128 stands for zero in the data rows.
Here are some points:
"142 130 076 095 109 117 156 142 166 129 160 150 119 135 123 119 093 093 087 153 152 147 179 134 145 129 091 110 105 177 100 106"
"089 168 106 135 122 123 126 145 122 155 123 123 083 161 121 042 119 145 138 096 153 111 083 109 099 094 139 104 175 107 106 183"
"153 136 157 090 144 115 124 163 119 125 112 131 173 047 154 178 132 093 128 106 126 095 156 102 186 144 109 165 080 061 142 133"
"108 142 130 125 098 141 127 141 151 152 099 128 133 124 118 089 114 170 192 122 124 123 058 122 119 142 126 164 185 074 088 201"
"104 159 143 101 132 139 106 100 105 108 136 096 135 156 109 135 166 103 177 133 115 102 097 162 104 146 127 116 181 146 110 185"
"109 200 110 158 057 089 140 128 160 202 045 125 061 090 100 044 092 148 187 097 116 140 075 129 149 115 182 127 229 138 140 122"
"174 125 168 143 114 163 097 126 122 117 141 111 198 137 096 135 125 105 126 145 091 128 151 158 153 109 087 139 110 122 127 130"
"131 157 166 084 147 120 116 120 149 136 152 130 125 157 140 162 159 127 076 137 125 145 175 089 131 127 141 109 078 101 155 102"
"184 151 108 130 129 124 143 138 159 155 129 149 085 147 183 157 137 114 021 149 110 181 167 135 188 109 154 111 105 176 147 107"
"153 113 057 104 182 130 162 136 142 051 161 158 106 167 173 131 084 058 012 108 120 189 157 091 134 154 129 092 049 182 137 019"
"110 190 152 141 104 146 108 146 158 131 081 119 115 151 087 065 148 188 207 115 145 108 043 168 106 159 130 130 178 098 090 172"
"105 164 157 187 071 157 126 135 168 217 122 112 127 134 095 086 115 171 190 133 135 138 038 135 096 128 111 099 221 120 078 162"
"094 216 079 125 086 110 143 084 070 140 143 074 080 120 113 057 144 185 184 078 119 131 122 138 066 104 168 160 190 174 096 161"
"126 170 115 103 106 145 152 131 142 151 120 086 111 081 085 090 126 147 247 095 102 103 035 159 103 156 177 133 192 047 086 203"
"141 110 177 126 114 116 155 107 059 114 148 084 187 122 112 118 157 145 155 140 117 152 114 131 164 071 115 165 133 160 164 154"
"143 164 146 170 054 125 101 110 193 125 123 150 041 126 081 117 134 176 188 150 144 144 052 134 090 133 157 079 213 106 107 147"
"103 083 104 119 167 111 121 165 194 092 125 173 076 148 160 147 180 073 083 119 097 117 082 078 084 162 145 072 068 109 075 106"
"098 131 167 142 134 130 113 114 138 091 096 108 141 126 132 127 177 146 137 115 101 100 119 135 137 153 148 143 168 175 110 148"
"096 170 171 149 073 172 097 107 174 136 059 098 122 096 131 116 137 140 252 170 164 144 114 149 130 107 148 130 193 086 072 197"
"139 112 125 167 113 083 167 128 160 132 156 130 158 158 175 168 095 097 023 170 147 139 180 079 126 083 106 114 081 168 150 126"
"077 194 068 139 104 114 117 132 059 114 161 072 078 138 077 058 182 243 255 027 076 137 053 179 072 169 105 131 209 152 104 163"
"127 127 109 121 144 082 156 156 123 131 171 124 163 131 140 109 111 130 077 107 123 108 163 124 118 096 091 152 092 204 155 109"
"103 185 151 162 066 108 129 103 145 182 097 125 099 153 072 066 088 201 255 119 170 127 037 188 100 135 156 131 255 100 072 166"
"131 073 116 116 140 156 092 143 152 086 100 122 081 126 129 134 147 105 203 077 116 120 142 082 129 161 172 131 103 121 108 132"
"127 151 124 183 122 120 132 124 170 138 152 187 119 141 139 143 142 067 059 183 150 148 153 119 186 070 110 099 067 110 162 095"
"100 195 133 128 067 159 139 126 101 162 180 051 065 119 060 013 168 165 255 035 111 142 085 171 061 157 104 177 255 174 034 165"
"107 103 142 091 148 142 118 175 090 101 171 106 109 136 130 124 131 161 130 097 136 119 133 126 103 167 099 178 103 128 119 127"
"062 181 124 172 054 149 105 130 137 163 078 147 059 161 121 073 150 204 201 141 138 129 074 135 094 129 121 082 255 134 082 179"
"105 163 111 161 118 152 106 087 099 127 134 055 064 130 073 013 177 184 203 078 106 114 057 165 062 152 122 124 242 156 079 152"
"157 131 076 121 161 121 128 099 088 117 174 132 193 154 120 113 088 072 020 130 142 130 200 087 145 073 106 157 028 182 179 045"
"138 149 073 147 121 095 107 123 161 123 154 115 076 178 160 093 098 169 059 110 173 125 156 094 135 088 145 106 106 167 148 112"
"156 088 075 084 171 093 140 143 136 128 141 152 058 159 163 148 102 050 010 111 125 152 160 113 134 158 106 122 022 189 122 064"
"140 157 127 146 089 120 127 136 162 127 159 178 141 165 150 180 100 168 031 180 174 153 207 100 140 095 083 153 068 198 143 114"
"104 149 124 142 101 107 111 147 173 165 055 098 080 062 086 095 149 162 255 128 143 083 076 194 139 175 129 121 204 044 105 154"
"182 104 127 111 212 128 132 163 110 093 138 120 164 136 133 168 104 083 039 131 117 098 198 119 181 124 100 197 041 110 155 087"
"149 109 158 118 131 143 116 134 173 097 081 181 134 110 172 174 096 088 010 199 164 124 164 162 192 115 143 110 088 113 155 073"
"109 143 138 152 095 151 131 116 149 188 085 128 111 061 149 089 120 191 173 117 148 081 087 176 128 118 197 145 229 052 144 149"
"133 083 119 178 096 090 100 119 192 141 078 127 115 157 170 191 107 105 076 165 166 118 125 115 190 108 161 066 070 134 136 099"
"100 164 178 076 050 087 111 144 173 138 145 096 048 186 071 088 181 179 245 142 143 108 043 129 060 146 138 085 235 135 053 207"
"084 130 159 150 104 164 132 143 117 120 097 089 130 111 120 118 157 192 173 132 175 100 134 155 123 107 152 142 175 102 080 161"
"132 132 191 146 130 131 130 094 151 197 075 136 095 097 093 132 107 111 174 146 162 150 131 158 160 079 184 102 158 103 130 146"
"121 125 146 162 106 136 143 142 128 124 104 141 132 109 147 144 129 135 112 131 125 101 133 130 114 153 159 095 118 127 123 132"
"134 103 166 177 145 085 121 144 134 137 099 129 174 127 144 157 114 114 115 187 113 138 142 119 134 108 114 112 109 114 157 094"
"158 140 120 128 132 084 111 121 111 105 176 141 145 154 127 162 107 098 023 153 154 159 174 101 145 141 137 110 039 187 141 138"
"127 097 086 099 189 120 184 118 109 117 160 125 141 097 156 111 149 079 125 075 113 137 150 121 123 105 090 177 070 066 125 082"
"156 119 093 158 094 137 125 111 181 169 088 109 046 143 115 123 143 132 185 104 102 143 080 135 113 146 177 081 214 131 074 164"
"100 155 159 163 052 187 129 098 097 152 141 121 119 078 069 070 158 183 250 150 098 130 048 246 073 102 151 119 242 113 097 179"
"138 091 160 164 133 159 134 129 112 143 113 128 154 117 145 183 078 134 078 145 120 099 149 103 129 103 130 120 075 157 145 135"
"166 081 121 143 151 112 130 137 165 106 137 153 120 121 160 167 075 111 017 160 186 117 161 083 142 138 127 121 061 144 164 081"
"154 062 127 122 147 135 113 152 110 115 151 159 194 127 127 189 074 100 061 122 108 136 174 151 152 140 140 188 076 118 146 094"
"120 106 126 129 143 124 162 170 157 142 106 170 110 152 181 099 101 098 089 092 133 106 141 126 139 077 162 187 070 139 163 094"
"137 098 091 128 135 138 145 108 142 112 144 162 129 143 173 091 105 109 047 108 126 128 129 094 169 098 118 112 059 155 121 029"
"121 139 132 154 102 106 100 090 111 112 138 103 107 136 091 144 208 154 199 103 106 140 099 162 079 133 138 143 151 122 115 147"
"120 152 087 148 151 137 185 122 148 124 153 106 138 122 117 130 120 142 046 132 102 095 120 124 154 123 107 114 089 164 127 106"
"146 127 133 158 105 098 082 090 156 110 116 130 159 105 132 108 082 123 065 159 130 123 177 134 175 121 104 116 135 155 128 106"
"127 099 139 136 108 168 104 125 127 132 124 096 143 090 105 119 162 110 185 106 121 140 136 136 082 167 147 142 139 098 035 140"
"167 143 180 133 128 163 181 116 083 098 194 102 228 125 106 144 121 145 166 126 112 126 146 152 104 096 135 186 135 102 130 186"
"111 082 113 167 141 131 112 122 214 147 049 152 070 088 148 139 102 114 088 117 146 149 163 116 134 149 145 083 117 132 131 105"
"126 136 093 127 163 096 128 125 139 118 062 111 080 133 096 107 102 099 181 082 167 128 115 165 106 129 156 147 187 108 135 108"
"100 150 129 123 149 179 136 141 121 106 147 115 143 153 136 121 132 136 132 159 144 120 124 098 117 096 117 105 143 157 126 135"
"082 155 152 129 059 132 089 136 110 144 127 105 054 115 125 099 199 156 243 129 107 147 060 168 051 178 134 130 159 140 076 178"
"157 095 084 115 169 118 161 151 093 069 169 098 144 130 127 091 159 128 131 111 085 155 135 127 150 138 146 202 092 154 148 117"
"145 144 144 134 078 123 114 107 162 168 121 155 119 111 131 131 125 095 107 158 130 124 167 134 106 116 147 127 150 087 131 153"
"112 132 139 137 092 108 118 116 164 146 073 094 094 082 104 065 115 164 224 140 117 103 094 164 084 108 128 066 178 128 122 135"
"107 133 113 115 121 163 141 108 141 173 126 134 103 117 129 123 107 125 142 137 126 146 090 097 169 113 133 145 128 114 128 159"
"136 106 128 178 135 125 142 126 101 155 067 120 124 115 133 114 047 082 073 114 178 132 188 101 166 105 111 107 086 127 155 060"
"123 149 192 112 116 112 165 098 131 103 097 132 184 138 062 162 103 116 092 146 090 136 118 113 126 093 105 119 119 128 164 126"
"126 103 198 166 134 133 153 112 118 181 127 131 172 080 117 211 128 066 114 212 160 104 139 135 202 108 086 137 085 058 144 164"
"126 127 177 108 099 115 152 105 111 097 125 127 186 120 174 134 122 065 036 196 062 115 210 119 175 050 063 164 124 197 189 105"
"134 117 095 100 175 151 159 132 052 117 162 123 193 151 095 142 144 122 113 041 067 138 170 112 117 123 122 228 072 189 194 136"
"108 093 076 083 230 173 164 157 093 166 118 115 152 073 154 097 094 116 153 099 110 093 135 143 176 161 139 173 108 112 165 085"
"055 123 196 146 104 148 108 146 141 142 073 093 056 113 122 096 096 195 255 100 128 131 047 153 131 150 175 118 230 084 089 107"
"156 074 039 080 187 155 115 129 116 132 134 175 126 168 163 131 098 044 029 069 119 119 161 093 141 182 121 134 063 158 155 108"
"118 056 173 172 174 163 065 109 109 120 134 148 188 140 105 176 101 106 083 155 113 165 167 122 128 066 070 097 079 124 163 115"
"133 116 069 076 112 099 154 149 158 100 122 155 118 158 135 123 133 115 082 138 155 169 132 149 156 163 130 112 085 157 130 112"
"131 158 125 143 091 150 120 153 120 141 141 097 122 112 114 080 145 176 223 104 148 086 073 160 103 165 132 121 188 105 093 169"
"183 129 135 120 152 120 113 135 177 100 108 124 081 131 078 154 145 157 154 126 132 129 076 092 122 149 150 077 145 129 103 155"
"150 143 104 163 083 101 113 127 161 145 069 156 012 128 108 093 163 149 183 099 149 113 022 135 100 195 158 056 203 096 105 137"
"121 125 077 114 138 097 181 102 173 152 106 186 112 125 157 123 098 087 027 137 159 175 127 053 139 116 100 075 086 196 136 085"
"105 161 115 124 078 136 053 117 172 153 106 084 102 109 091 048 150 206 255 134 148 109 051 180 071 120 190 091 229 092 088 187"
"139 080 132 100 216 083 160 152 081 134 153 187 215 078 162 177 119 099 028 132 121 156 185 080 180 139 089 187 047 110 161 077"
"143 125 167 138 165 095 104 122 131 104 130 143 173 112 143 186 122 119 038 142 124 123 159 112 168 103 118 126 049 136 188 126"
"118 122 161 111 116 149 110 122 152 147 149 134 119 158 110 152 122 132 114 142 150 105 131 132 126 122 144 143 113 148 118 148"
"140 097 134 114 128 151 134 139 090 129 125 126 155 122 118 170 144 112 126 140 109 107 157 140 101 087 084 110 104 130 159 126"
"119 162 141 092 160 138 170 124 146 133 132 086 136 138 089 096 141 174 235 123 132 124 097 168 111 166 123 150 211 129 101 143"
"149 084 145 099 142 110 110 134 096 073 159 100 149 167 175 195 136 077 072 141 134 135 151 139 117 132 103 131 083 131 107 136"
"139 114 117 132 099 144 117 143 188 155 100 116 105 131 134 140 093 127 133 135 103 120 124 150 121 153 112 098 135 106 136 179"
"091 161 080 142 085 098 117 135 173 131 080 099 068 091 068 082 119 182 209 095 153 149 085 181 127 114 167 072 255 105 087 144"
"150 091 114 087 169 122 138 124 146 163 123 151 131 115 196 176 133 070 071 132 099 136 146 100 176 175 121 154 041 141 165 085"
"105 096 085 074 196 166 131 136 079 102 196 147 142 104 132 157 160 092 082 098 087 101 183 087 155 150 089 173 054 132 130 073"
"171 157 076 128 183 131 141 133 123 118 206 109 154 118 130 089 125 146 129 064 075 124 096 111 145 126 124 164 085 187 135 063"
"120 143 172 113 082 127 153 148 173 129 126 146 194 174 088 183 134 146 090 202 137 167 184 094 105 081 081 097 109 194 117 129"
"094 160 124 139 107 088 182 123 134 100 102 114 149 150 108 095 129 147 172 161 135 123 111 141 131 117 121 107 170 066 131 148"
"107 169 164 144 052 156 112 095 120 121 117 124 111 147 053 069 177 177 231 133 147 126 037 135 109 153 180 117 215 106 083 166"
"144 098 082 101 157 147 104 161 132 106 168 138 148 108 120 116 113 099 078 067 105 134 133 118 136 129 093 179 045 111 168 107"
"133 188 120 115 089 144 105 115 068 133 202 080 144 100 112 069 171 209 254 101 094 117 068 207 071 129 100 174 249 129 121 204"
"165 087 120 064 168 094 122 147 118 047 120 111 166 141 144 184 144 042 061 155 114 102 155 123 135 105 073 132 037 182 156 077"
"134 103 182 122 124 145 116 108 094 101 140 107 194 116 144 124 120 134 140 135 104 153 106 119 135 134 142 166 093 134 125 126"
"125 079 095 123 170 107 122 117 154 131 120 150 113 164 123 145 121 147 054 121 130 151 164 112 163 117 130 103 126 160 143 085"
"185 075 138 107 142 147 147 113 120 057 151 156 182 183 158 177 098 121 062 147 139 112 190 078 169 093 171 165 047 128 127 089"
Then 40 other points, each followed by its number:
"108 162 108 120 110 131 147 118 135 140 104 119 094 113 066 095 121 178 176 087 141 150 075 138 055 153 119 092 188 162 102 165" 0
"142 111 110 134 196 119 117 133 087 145 139 160 098 133 142 159 132 079 080 136 117 112 219 077 140 134 133 149 051 137 191 096" 1
"121 158 093 149 140 103 140 114 175 135 079 112 090 135 109 111 103 101 086 125 126 127 139 133 146 144 136 059 089 133 139 143" 2
"151 100 140 163 149 136 152 119 136 122 118 156 166 132 159 149 085 124 000 136 153 138 181 112 185 129 129 086 026 131 149 091" 3
"172 077 155 171 147 131 089 142 146 170 076 142 137 098 126 100 102 113 063 141 119 142 172 108 147 121 119 131 090 133 164 097" 4
"124 114 107 102 121 121 119 151 180 126 111 162 080 152 143 201 163 080 099 144 129 127 079 085 125 130 152 084 062 116 113 129" 5
"140 100 086 148 216 124 108 132 052 142 161 122 182 088 130 093 106 115 140 083 115 119 164 140 177 181 126 179 121 130 144 116" 6
"140 117 090 158 177 109 125 085 145 143 132 146 125 164 187 152 073 104 007 189 122 185 141 079 135 110 076 113 064 196 170 077" 7
"140 083 148 109 068 116 117 132 181 130 092 123 085 133 135 146 184 123 113 190 145 087 086 124 071 164 158 093 137 093 105 172" 8
"097 181 079 162 109 123 124 095 114 140 119 052 072 119 107 057 156 160 198 103 137 111 116 162 095 112 168 106 173 172 116 160" 9
"123 124 136 076 167 158 150 133 075 075 150 089 184 141 145 182 142 118 063 134 120 091 161 108 105 127 070 123 075 156 152 133" 10
"125 104 109 147 119 170 108 126 130 083 173 145 174 146 170 158 119 091 098 117 114 105 165 143 199 133 115 129 054 142 111 113" 11
"146 112 135 147 084 128 125 141 200 154 102 088 109 124 189 108 103 129 089 163 153 101 125 097 149 099 154 105 084 114 136 132" 12
"094 139 081 153 075 122 132 127 156 140 083 103 097 118 113 085 132 163 238 126 174 131 035 156 106 198 144 092 182 119 097 159" 13
"173 099 078 110 158 150 195 127 084 097 172 135 222 172 118 083 142 144 138 141 092 099 151 107 175 104 095 192 129 151 183 103" 14
"140 141 154 074 109 158 087 142 113 091 125 115 094 117 146 133 177 165 215 069 128 137 070 121 059 182 114 145 201 089 107 146" 15
"149 087 122 121 135 150 145 159 138 121 141 159 162 157 147 188 123 130 034 166 132 106 197 093 119 145 078 111 116 136 138 115" 16
"126 142 112 117 082 148 107 140 089 086 154 127 119 085 112 093 153 177 244 098 104 126 090 117 120 159 157 094 201 114 094 128" 17
"090 112 094 119 191 098 158 123 148 124 143 131 121 108 128 122 071 137 081 107 104 155 139 094 105 132 144 134 060 157 101 079" 18
"168 092 087 117 171 128 142 098 173 141 127 135 080 137 156 116 104 102 004 150 131 134 148 103 148 120 111 132 080 106 148 098" 19
"180 111 132 109 117 129 169 135 116 125 173 144 116 166 129 182 138 111 061 161 159 143 174 108 107 109 125 116 058 132 153 121" 20
"127 121 171 167 125 113 140 100 140 112 175 153 157 214 141 197 084 116 015 196 183 155 150 108 149 038 129 126 111 150 145 094" 21
"089 136 156 109 064 154 094 121 162 152 092 084 061 074 104 082 134 206 255 120 144 131 015 168 103 163 151 087 245 043 080 205" 22
"123 169 157 144 166 096 153 140 058 113 166 089 197 157 126 128 097 149 090 095 097 132 204 162 180 059 085 154 077 137 151 109" 23
"132 088 096 116 151 170 155 145 113 117 151 114 108 096 147 096 120 141 199 119 127 102 094 143 124 133 160 108 165 113 122 134" 24
"153 146 108 125 105 101 121 101 121 112 141 187 165 157 149 204 121 101 034 192 102 141 172 129 176 098 124 108 068 150 122 077" 25
"145 100 181 162 139 087 124 130 176 132 072 163 149 097 184 199 085 125 005 203 130 162 172 112 160 080 120 131 078 107 182 093" 26
"105 142 142 123 093 123 049 165 090 142 108 112 085 139 106 116 189 188 237 121 104 085 014 171 123 176 153 099 212 087 105 199" 27
"137 144 111 102 153 095 170 135 101 110 166 147 145 123 140 144 112 083 062 088 110 098 120 105 142 136 104 142 048 147 147 122" 28
"109 106 104 147 096 106 104 134 162 153 078 126 109 071 122 173 041 117 124 122 089 123 136 144 163 126 124 113 177 106 120 151" 29
"126 160 124 109 120 105 136 132 121 147 117 105 064 146 135 064 137 191 178 100 148 136 077 113 105 128 107 127 213 142 095 148" 30
"103 172 106 115 112 124 136 133 106 145 110 114 080 147 120 070 155 182 215 066 129 096 034 165 086 169 147 133 168 129 103 148" 31
"107 101 128 160 128 134 104 147 173 131 124 118 121 140 129 162 118 114 082 165 151 135 152 142 148 116 139 097 063 082 127 075" 32
"150 119 122 178 131 111 115 137 153 125 119 158 136 130 097 194 048 090 048 198 118 139 186 101 173 102 108 115 077 128 170 135" 33
"177 163 126 109 142 100 116 154 104 101 169 158 110 137 117 125 160 120 082 158 095 122 154 101 121 174 150 123 102 159 109 091" 34
"106 122 142 129 167 152 141 187 139 151 101 127 095 128 128 120 134 096 135 084 128 114 144 132 120 154 133 143 099 032 123 152" 35
"120 169 137 143 053 101 136 086 123 128 136 117 115 162 091 063 104 154 170 130 160 169 056 164 073 101 131 088 255 147 084 155" 36
"142 101 134 126 138 103 125 089 141 114 135 140 160 126 125 153 124 171 116 157 158 133 149 121 141 110 137 107 152 105 175 092" 37
"147 145 156 122 115 118 184 105 167 138 116 144 164 139 131 198 120 086 087 162 132 124 162 106 139 102 159 127 051 136 156 114" 38
"091 143 112 085 127 111 146 121 065 126 128 132 169 182 154 094 102 138 106 100 128 142 138 086 144 133 110 122 111 181 137 095" 39
Which of these numbered points is nearest to each point below, looking only along the 5 directions in which the first points spread most? Its number follows each.
"092 167 102 111 131 103 120 129 135 113 105 078 065 133 143 121 113 143 115 121 153 170 108 135 123 166 154 088 164 110 144 099" > 2
"112 171 125 101 096 106 121 122 098 120 122 108 108 126 079 098 212 166 205 101 098 126 086 150 091 137 121 103 185 118 108 147" > 17
"123 172 121 142 168 118 181 112 088 132 139 099 105 155 169 078 101 081 051 093 128 117 151 115 102 115 102 152 084 184 162 050" > 39
"147 120 177 121 163 092 149 139 156 110 120 138 157 141 147 159 091 131 063 154 142 154 185 082 126 100 104 133 090 086 143 077" > 38
"163 097 109 147 195 140 149 123 080 124 160 150 195 090 117 170 083 075 044 117 078 129 200 078 182 089 100 155 071 116 186 078" > 1
"138 137 134 090 097 141 075 131 077 109 133 105 081 158 095 095 203 173 223 095 118 098 095 123 108 176 137 119 161 158 066 211" > 15
"090 112 167 121 108 108 165 093 113 168 151 100 138 135 096 035 176 170 202 111 140 107 109 151 093 083 119 163 244 129 109 182" > 9
"147 130 106 126 160 104 131 146 105 170 133 123 139 131 149 134 098 108 120 100 147 159 152 133 128 158 126 102 086 137 132 106" > 18
"123 130 111 131 110 162 181 096 121 121 154 120 166 113 125 156 100 090 042 177 125 187 161 148 118 074 117 124 077 195 162 073" > 25
"101 146 142 147 074 166 091 098 135 138 113 126 113 105 092 090 171 187 241 131 114 119 066 150 049 137 173 131 206 094 080 213" > 27
"142 092 181 124 100 136 110 129 154 146 072 116 085 084 158 137 161 129 189 169 156 102 096 142 117 166 121 095 145 051 121 154" > 8
"145 114 140 127 135 103 146 133 120 110 142 131 139 134 142 197 138 123 088 150 148 159 135 150 160 099 085 110 062 154 124 159" > 20
"108 125 110 080 184 128 132 122 085 128 186 146 147 171 177 094 157 106 112 111 099 091 137 125 145 160 134 172 079 148 125 116" > 28
"075 178 122 134 104 126 071 093 164 148 120 134 153 117 112 088 125 222 153 178 146 128 076 134 102 124 142 095 198 154 132 133" > 36
"171 084 119 132 141 105 123 139 151 130 140 180 147 127 174 219 090 094 035 139 146 164 178 101 185 114 100 102 031 135 181 071" > 3
"154 059 142 147 104 109 135 113 177 135 084 154 160 060 181 217 105 109 011 228 157 103 161 127 189 111 126 080 085 093 142 144" > 26
"110 122 121 126 131 104 121 118 155 189 088 112 099 070 101 092 092 157 157 106 134 112 144 146 152 126 145 135 165 081 139 105" > 29
"099 158 053 162 110 128 116 098 118 169 124 086 081 135 126 037 150 156 237 089 130 146 084 167 071 091 147 144 189 142 088 137" > 9
"118 138 090 064 172 136 136 132 094 096 169 125 116 137 138 104 163 114 128 080 105 109 125 138 123 104 089 153 118 145 132 134" > 39
"146 092 107 126 160 124 157 134 185 136 067 144 158 070 173 137 047 083 030 146 178 125 124 136 141 113 174 171 095 098 194 084" > 4
"134 062 149 139 139 117 116 130 150 131 144 152 199 110 150 153 110 067 054 216 123 157 180 096 152 082 105 132 041 188 173 118" > 25
"116 154 131 173 087 076 146 071 169 137 146 120 164 208 151 134 052 138 060 192 176 188 164 131 101 058 095 118 127 151 154 142" > 21
"088 161 066 099 086 144 116 140 122 118 119 044 068 148 102 063 178 205 255 045 145 112 062 115 074 167 139 135 210 124 046 172" > 31
"195 072 135 104 178 158 101 106 074 066 227 131 209 169 152 189 168 086 092 141 093 112 210 114 145 117 154 171 017 155 158 149" > 10
"144 149 109 103 141 140 170 131 123 158 114 114 024 109 105 064 170 149 229 043 103 105 048 165 093 177 151 132 229 099 097 147" > 31
"144 170 090 131 172 141 150 162 027 093 223 122 171 137 113 134 153 105 140 088 056 130 146 135 116 159 093 173 169 155 156 116" > 14
"144 130 092 148 165 132 134 127 128 145 092 200 092 136 184 149 072 055 038 135 127 124 151 113 155 100 120 134 091 131 133 072" > 19
"140 141 132 118 144 131 132 163 114 101 120 154 134 185 194 161 150 072 091 150 124 149 167 076 137 174 108 130 044 120 107 130" > 11
"158 101 089 069 182 126 183 110 061 125 155 141 146 097 100 101 165 090 172 055 125 101 161 112 129 151 123 192 096 125 138 081" > 6
"148 122 113 096 195 126 152 123 092 126 123 128 198 140 125 156 096 119 166 070 125 129 123 126 183 102 106 161 087 118 153 098" > 6
"128 118 145 140 173 143 154 123 047 096 179 095 197 108 116 120 155 100 161 084 088 141 155 144 154 150 086 175 131 129 168 128" > 14
"097 139 142 120 080 157 087 142 116 109 088 111 128 113 093 078 173 160 255 065 093 090 068 160 096 186 171 123 214 066 062 166" > 27
"164 148 144 145 141 154 120 148 116 138 171 130 211 138 144 167 130 107 087 118 138 116 182 122 176 068 109 183 098 149 175 094" > 23
"111 117 104 136 200 127 132 160 101 104 190 109 122 169 093 114 128 087 132 084 078 132 172 108 156 124 109 160 105 134 095 083" > 28
"143 120 167 091 086 147 098 093 101 106 142 142 143 147 125 160 160 154 104 156 099 106 171 122 148 071 075 094 085 131 107 110" > 20
"153 092 162 114 146 151 134 108 076 060 176 162 217 155 173 139 164 141 106 123 095 087 185 099 127 121 130 163 067 144 127 138" > 10
"100 105 137 121 139 093 147 133 086 126 130 103 181 151 129 103 092 109 051 116 120 171 198 104 159 132 085 108 070 175 162 097" > 28
"135 104 128 148 154 107 106 121 101 133 144 133 194 162 139 179 089 098 044 174 134 143 191 140 225 054 131 137 074 092 167 118" > 33
"093 150 078 093 180 159 105 143 100 095 175 089 123 173 104 117 165 166 164 084 110 099 081 164 064 180 135 120 161 115 076 158" > 15
"116 105 124 172 128 113 123 138 108 168 109 144 132 130 131 173 088 083 066 169 138 154 161 117 179 121 118 161 107 124 182 104" > 4
"145 111 089 077 182 120 142 108 059 061 218 146 141 162 090 149 129 109 098 093 114 155 147 127 136 108 127 154 079 154 129 103" > 28
"134 098 096 099 110 195 118 154 175 114 106 159 074 124 132 164 156 107 073 053 113 175 106 079 115 205 154 099 085 096 078 113" > 5
"139 151 128 107 089 119 136 128 215 146 071 159 095 123 154 114 145 131 060 153 176 142 115 083 093 123 165 046 136 166 138 120" > 2
"127 125 105 106 159 125 128 121 067 089 195 097 180 152 111 161 160 131 198 103 081 079 155 136 126 130 101 162 126 078 123 126" > 14
"114 123 088 126 180 097 113 169 077 138 108 109 113 081 142 136 147 101 090 082 094 118 147 120 162 082 122 183 106 134 171 097" > 6
"113 144 147 177 120 132 161 122 158 201 096 109 023 121 099 121 119 163 198 121 129 122 088 108 113 153 146 126 192 089 126 167" > 13
"178 146 104 119 166 112 157 092 142 107 146 183 152 183 193 156 113 096 022 136 087 127 224 106 153 095 122 106 026 200 160 078" > 7
"105 132 108 140 161 124 181 105 052 138 205 156 199 173 124 137 062 098 018 116 155 159 190 074 114 062 091 180 051 217 188 077" > 23
"129 137 071 121 175 178 117 150 140 098 130 129 166 088 127 084 127 103 170 043 113 131 146 163 143 160 150 169 135 093 162 107" > 6
"127 110 168 137 077 140 145 145 158 145 144 155 111 150 132 108 155 094 175 149 154 147 079 126 104 146 121 121 154 107 122 110" > 8
"090 080 137 133 146 158 097 153 119 128 086 088 093 088 132 146 156 157 222 113 126 075 064 157 121 168 188 141 155 020 106 163" > 15
"120 144 131 086 179 107 155 146 103 118 214 129 105 106 116 106 105 074 174 063 077 144 139 174 106 175 092 174 092 132 122 123" > 6
"112 140 097 105 119 125 142 128 136 118 108 116 088 138 132 087 111 154 190 103 114 151 094 159 115 159 149 102 145 185 125 125" > 30
"148 103 103 108 236 138 118 138 116 091 171 107 132 169 150 162 191 104 082 142 114 139 151 112 121 142 161 129 053 163 145 084" > 28
"062 175 162 178 123 089 114 166 149 109 146 120 111 142 099 041 150 181 168 135 152 172 096 157 097 104 123 095 221 171 098 118" > 36
"094 147 153 147 092 113 101 113 187 144 105 150 102 117 137 138 080 118 081 133 144 160 147 134 178 143 127 139 166 136 121 126" > 12
"161 116 143 166 114 146 112 117 182 171 145 162 144 107 162 175 062 111 000 195 149 133 149 091 178 115 116 103 045 142 154 089" > 33
"124 133 168 160 134 120 165 103 151 140 168 123 166 110 146 136 092 105 063 178 153 146 215 102 173 029 104 173 092 145 188 120" > 33
"150 126 161 177 102 126 107 119 186 151 084 171 117 152 132 176 109 097 034 199 221 140 086 110 118 088 136 063 109 145 084 059" > 12
"112 147 109 110 075 127 116 139 138 152 076 137 081 073 080 096 139 166 208 094 141 120 062 159 114 175 174 118 218 080 107 128" > 13
"157 127 092 146 155 100 143 120 159 130 172 187 126 164 149 118 114 094 029 144 152 148 143 098 123 094 118 074 116 164 149 141" > 7
"060 134 114 112 168 125 123 183 114 194 091 094 126 064 094 122 094 135 201 087 128 126 096 166 125 192 135 139 189 091 148 115" > 24
"125 102 125 113 078 166 108 128 131 115 078 105 076 141 069 087 160 136 236 082 113 115 045 126 076 201 165 106 215 083 065 161" > 27
"161 128 126 119 127 125 142 157 149 149 135 147 104 104 156 129 106 138 060 155 152 140 143 110 127 107 109 094 086 149 108 130" > 2
"133 130 094 089 152 128 094 163 137 150 152 115 120 122 131 123 153 133 139 100 109 119 130 134 120 156 149 158 148 116 100 134" > 24
